Each path below is one point turned by a fixed rotation once a step. After each direction that follows a path, write how fast that rotation turns it, in degrees per step (0 if it stays still).
Each turn is a multiple of 5 degrees from 10 to 175, or 0.
Each row of a path follows its step; steps can be skipped.
path 1
step 0: 5,-2,-5,17,-15,-6,-8,19,17,0,-1,-13,18,-20,-18,-17,-4,8,-5,5,0,10,-6,20,-4,8,5,3,1,22,5,14,-3,15,-10,-4,-16,-3,-31,-24,-17,-2,5,-22
step 2: 14,2,1,-6,2,-1,5,1,15,2,2,-7,0,-3,4,-2,-2,17,-12,14,-1,16,12,6,6,27,18,2,-19,20,1,12,12,-33,-7,6,-22,15,-33,-3,-10,2,14,-2
step 3: -7,-6,4,28,21,-9,9,1,3,-1,13,0,6,-29,2,-10,14,13,-1,7,0,19,-14,7,-3,-2,17,-1,-10,25,-14,9,2,-24,-7,-19,-11,11,-25,-4,6,0,19,2
step 4: 11,-21,13,21,8,5,12,6,16,1,-10,9,8,-14,-20,-9,-10,5,-4,-8,-2,0,-1,-14,10,-5,6,-3,8,33,16,-1,0,-13,-19,-4,-18,15,-22,6,9,-8,27,8
step 5: 4,4,-5,14,13,-3,22,12,2,4,-5,20,4,-8,-26,-10,-26,20,0,-2,4,1,-6,8,6,10,21,16,-9,17,-13,16,-15,-2,-25,17,-8,4,-12,-11,0,-11,18,-1
step 6: 8,-10,1,0,11,0,9,10,8,11,21,14,10,-10,11,1,-10,26,12,12,3,-15,-12,-8,17,-7,29,0,-4,8,6,27,1,0,-10,-4,-10,-6,-13,-22,-9,-20,24,12
step 7: 9,-26,-14,-11,-10,-6,3,-5,-2,21,8,12,4,-12,-8,15,-5,16,-17,-3,6,9,-28,0,7,4,11,4,-9,17,10,18,8,0,-15,3,-27,-2,-14,-9,-10,15,27,5
step 9: 13,-13,11,-1,-2,6,4,9,15,9,2,2,14,-8,-21,-10,14,5,-11,2,-24,-13,0,-3,4,14,16,7,-14,43,1,5,-1,2,-2,-9,-7,-17,8,-10,-25,-2,22,6
step 10: 6,-3,-6,-9,3,-9,0,28,14,8,16,9,14,-9,-17,8,-21,12,3,6,-4,8,-12,6,-7,34,11,10,-16,23,-3,8,-13,-13,3,-26,-5,6,9,6,-6,4,20,12
step 11: 13,-7,-3,7,-7,25,-16,11,29,10,22,4,20,-16,-7,-3,-3,15,3,5,6,15,-17,5,-1,15,17,3,-17,19,9,7,15,0,-1,-18,2,12,-9,-5,3,-21,11,-18
5,1,1,0,0,-7,-3,-1,-3,7,2,5,1,2,2,3,1,2,-3,1,-1,1,3,3,10,-3,-1,-3,4,-1,1,0,-7,9,-1,2,5,5,-1,-6,-6,6,1,-1  45
1,7,2,0,6,5,5,2,2,3,-4,1,-1,6,-1,0,2,6,1,2,-3,-4,11,0,2,5,1,0,-4,1,-2,4,-3,-2,1,7,2,-9,3,0,-2,1,0,5  95
-5,1,8,-3,4,9,-1,4,-2,-1,1,1,2,-5,4,0,7,-1,8,-1,-1,0,-1,-1,-3,-9,6,0,2,5,0,-4,-2,3,2,-2,-1,-3,-1,-7,-5,1,-1,-1  130
-2,3,3,4,-2,5,2,0,5,-2,6,4,-2,1,3,2,-3,-5,6,9,-2,-4,6,-4,5,-2,-4,0,3,1,6,4,9,1,-3,-3,1,6,3,2,-2,0,3,1  155
-1,-3,1,6,5,2,0,-6,4,1,0,0,1,-1,2,5,9,-3,-1,0,1,3,-6,8,6,0,-7,1,3,4,2,-2,2,-1,-3,3,0,-7,-3,4,6,5,-2,3  80
2,-2,6,6,7,-5,2,1,-4,-1,-7,-3,-5,-2,-2,0,2,-5,-2,0,-5,0,1,-3,0,1,2,-2,-6,7,-1,-7,0,-2,-2,-8,4,4,8,2,-1,2,2,0  65
path 2
step 0: 15,7,1,7,-16,12,-16,5,-12,-6,-18,-7,-35,-6,10,-6,7,-2,2,12,12,-1,18,-23,-3,13,18,0,5,18,-25,-4,-1,5,-26,0,6,-22,3,2,-10,-6,-3,-12
step 2: 16,13,16,9,-16,9,2,8,19,1,20,12,-22,9,-3,-21,4,2,-14,13,0,14,7,-22,12,-20,0,-1,-3,-8,-9,7,-22,-13,12,7,13,0,4,-19,14,-1,-10,-12
step 3: -5,9,-28,18,2,-3,11,11,-14,0,-12,0,2,1,-25,2,-19,14,-16,-16,14,6,-13,-14,6,12,7,-8,-16,6,-6,5,-22,-21,23,4,0,-16,3,-11,7,-5,-15,-11
step 4: -11,-21,-11,13,14,18,-9,13,10,-10,5,19,5,-5,8,-5,11,-7,-27,1,-3,-2,-21,-22,6,-4,-15,-5,-6,13,24,12,-13,16,0,-6,12,-5,-6,-3,5,-24,-14,7
step 5: 2,-9,-14,18,10,-9,0,4,8,14,-13,0,4,-7,-6,-10,15,-1,-8,-1,11,4,36,-27,7,8,-28,3,-9,22,15,7,0,-19,-2,-8,-19,3,5,4,-13,15,-6,-1
step 6: -5,-16,-5,-10,9,-5,-24,-11,-9,10,-13,3,-6,4,-6,16,-19,-7,-23,-1,-8,5,5,-16,-14,1,-25,25,21,-10,19,-10,-2,15,-4,4,6,-16,8,-16,-7,13,-15,-13
step 8: -8,-18,-12,5,3,10,22,12,-26,2,7,2,-12,9,-4,-6,-1,-10,0,12,-5,5,3,-10,-11,27,-5,15,2,-20,-22,5,-16,1,-9,5,5,10,17,-5,-18,11,17,-23
step 9: 4,-2,6,20,18,10,3,-3,-22,-7,-19,-18,-6,1,0,-12,5,-17,-12,17,5,-14,3,-1,22,-11,6,-13,13,-15,-11,5,-13,22,-3,18,1,-21,17,20,9,0,2,2
step 10: -4,-4,-5,8,-16,17,-3,5,-2,3,-7,0,15,-5,18,-10,20,-16,4,-20,11,7,7,-14,16,-4,-6,7,11,-15,-25,-21,-11,-8,5,24,-15,14,0,1,-1,-22,-11,-18
step 11: 17,4,-6,7,-5,14,-9,-1,-2,6,-7,-8,9,19,0,-10,-8,21,2,-5,-1,-14,21,-9,1,-3,-3,-2,4,8,5,10,-7,-10,-5,28,34,-1,24,-3,20,-19,-4,-21
1,-3,-2,-6,-1,0,2,3,-2,4,3,7,-1,-2,6,5,2,-3,-4,6,-2,-5,-7,0,-6,2,-4,1,5,-4,4,-2,-2,0,0,8,6,3,-2,-8,2,-2,0,-2  160
0,-4,0,7,-2,-2,1,0,-8,7,-9,-3,0,3,-2,-3,-2,1,3,1,-5,6,-4,6,-1,-1,2,4,-5,5,1,-2,1,-2,-5,2,5,4,1,-6,-3,0,-5,1  140
-5,-4,5,-3,0,-3,0,-3,-4,1,4,-3,-6,-2,-3,1,-1,4,-2,2,1,5,5,1,-5,3,-2,-8,0,7,-1,3,-2,-6,-1,8,1,-4,4,2,2,4,3,-7  125
6,-2,0,1,1,-2,6,2,-2,-1,-4,0,-5,-6,-1,4,-6,2,9,-5,6,3,-1,-5,-3,4,-4,7,4,-2,-1,3,-3,-5,-1,0,-1,3,-5,5,1,-4,-1,-1  145
path 3
step 0: 0,-13,6,20,-9,-1,-11,-2,-8,-13,1,-14,-4,-3,-11,1,-9,27,21,-1,-19,-16,20,24,-13,-7,14,-19,-13,18,0,-2,0,-21,8,-10,-4,6,12,-15,16,-2,4,-6
step 1: 2,6,-16,12,-6,-16,6,18,14,9,10,-1,4,23,-15,18,0,9,29,8,-3,6,-3,7,-15,13,-4,-21,4,-8,7,-1,-5,-4,-16,-9,-7,5,0,-18,-14,-1,-13,32
step 2: -11,13,13,-8,3,4,4,10,-2,0,-13,11,12,-8,5,11,29,-14,36,-6,9,20,28,6,-7,2,-2,-14,-6,-5,18,-6,8,10,-4,19,-8,-4,-4,-9,-2,8,15,-6
step 3: 6,-9,-12,-4,9,14,7,11,-12,3,16,4,37,-9,0,-6,3,3,28,-10,11,-22,4,-9,9,-2,-6,5,-10,0,4,13,2,-2,-18,-15,15,-3,-13,21,-10,8,16,-7
step 5: -6,-16,8,2,-10,-4,-10,-7,-18,-9,-18,-9,-14,-6,4,-17,0,29,-6,18,3,-13,10,-24,-6,8,19,-5,8,3,6,23,0,11,-15,9,3,-16,-13,-17,10,-3,13,-14
step 6: 15,-4,20,5,-13,-8,-16,11,19,-1,-20,-2,10,19,-5,12,-13,5,2,18,12,-12,-16,-9,19,14,-13,-3,25,-2,-12,18,11,4,-6,0,8,15,0,-7,-2,-19,1,10
step 7: -18,0,-5,-10,-12,20,-8,13,19,-1,4,-16,11,-5,12,14,11,-3,-10,26,22,12,14,-2,-2,11,-6,7,2,6,-13,-4,11,8,26,13,-23,10,13,-11,12,-8,14,-6
step 8: -27,-12,-4,-18,-6,23,15,-9,17,-18,21,10,18,6,-6,13,-3,18,-10,-3,10,-8,3,-13,11,-15,13,1,-4,-11,-6,-2,-6,-11,-12,9,6,5,7,11,-18,-14,-7,-5
step 10: -10,5,-11,13,-2,-2,12,-6,-14,2,-3,8,-23,3,1,17,4,21,-20,20,1,-3,7,0,-22,1,-9,-10,-2,20,8,-12,-11,13,-9,-20,17,-13,10,20,8,-1,17,-15
step 11: 12,7,16,-3,-9,-5,21,-7,6,-30,-25,-8,7,15,-1,10,7,12,2,-7,-16,12,-21,25,2,9,-22,3,14,18,4,-2,-22,-5,-15,-12,5,5,-3,6,2,-6,-3,-4
-3,-9,-4,-1,2,-5,-2,-3,0,1,0,0,3,1,1,-4,3,1,7,1,-2,-5,-6,0,4,0,-3,1,6,2,0,0,-8,-7,-6,1,2,6,4,3,-3,-5,-2,-1  140
1,-5,-4,-12,0,-3,-4,1,3,-2,4,6,-3,-2,4,-1,0,0,-2,-6,5,-1,2,3,1,1,4,-1,-2,3,7,3,1,6,3,-3,5,1,1,7,-3,7,-2,-2  65
path 4
step 0: 22,11,-3,0,19,-4,12,9,13,6,9,1,-19,1,-15,-7,-27,3,18,1,5,6,6,6,7,22,-3,27,1,19,-11,-4,-5,-1,-5,-3,9,4,1,18,11,7,14,-12
step 1: 5,27,-11,-1,-5,1,5,28,6,-8,13,0,3,-20,-13,11,7,-1,1,10,-9,9,-9,17,-7,-2,-1,4,4,2,-28,-23,0,9,7,10,9,0,3,15,6,-1,7,-25
step 2: 4,29,5,14,5,-13,-22,4,13,-10,-3,-12,7,-14,-12,8,-7,4,5,18,3,7,-9,1,1,-5,-5,-8,-15,-20,-12,4,20,18,-16,1,-1,1,-9,-2,-9,17,22,-2
step 3: 1,11,-12,23,19,-5,-5,-9,16,-14,15,1,-2,-17,-13,-4,-22,-2,-9,5,-1,-3,4,-1,-12,5,-15,20,-21,-1,8,-11,-2,11,2,3,-23,1,18,-5,1,-4,19,21
step 5: 10,5,-2,6,-11,-15,11,-3,14,17,9,0,2,-21,-23,22,19,7,-2,-7,8,4,6,4,-8,-12,12,20,-8,-1,-20,1,1,7,3,-5,13,26,-10,-10,-3,2,16,-12
step 6: -10,10,17,7,6,11,-1,-9,10,-15,8,12,3,-2,-8,4,7,-1,-2,7,22,-6,17,15,2,-6,9,-2,-11,-1,-13,-15,8,26,-12,3,-21,17,-22,5,3,-1,23,0
step 7: 15,8,-2,8,21,-6,26,-6,9,5,0,-7,-11,14,-16,0,-16,17,-2,8,11,-8,0,-9,12,-7,10,15,-2,-7,-3,-23,7,14,-23,13,-15,-9,7,12,8,-5,14,11
step 8: 7,14,-16,14,6,-12,12,5,-1,10,17,-2,-18,-10,-13,-21,3,4,14,6,-2,17,2,-4,-4,-4,14,11,6,6,-11,-21,4,23,16,-12,7,8,5,30,-4,-4,-2,1
step 9: 7,19,15,-3,-14,-10,-7,9,12,-10,17,2,7,-1,-15,2,3,-7,21,11,1,15,3,-11,8,1,-5,17,-25,-1,-16,-24,-3,6,0,-2,19,3,-15,7,-16,9,6,-14
step 10: -4,26,7,7,-9,-5,-2,-6,12,-2,12,1,15,-16,-12,12,-27,-17,-11,-5,-4,-16,-2,1,-5,0,-6,6,-19,-18,-1,-14,17,11,-3,20,-8,8,-8,25,3,-5,7,-3
-1,3,0,0,5,-1,3,0,-3,1,-1,3,-6,-1,-4,0,-3,11,9,-6,-2,-5,0,-4,-5,1,-2,-1,2,5,6,1,-5,3,5,5,0,-3,1,1,5,1,-2,2  95
-6,-2,-1,2,-1,-4,1,5,0,0,4,0,-6,-1,-1,-5,-5,3,0,7,6,7,-1,-8,2,-1,6,-5,0,-2,1,-1,3,-4,2,0,-6,-2,5,-5,2,1,1,8  80
-6,-3,3,-4,5,-2,9,-2,5,1,-8,3,4,3,0,-1,2,3,-2,2,5,4,-1,4,3,-5,9,6,4,6,2,0,-1,4,-1,0,-2,5,-2,0,2,2,-4,0  45
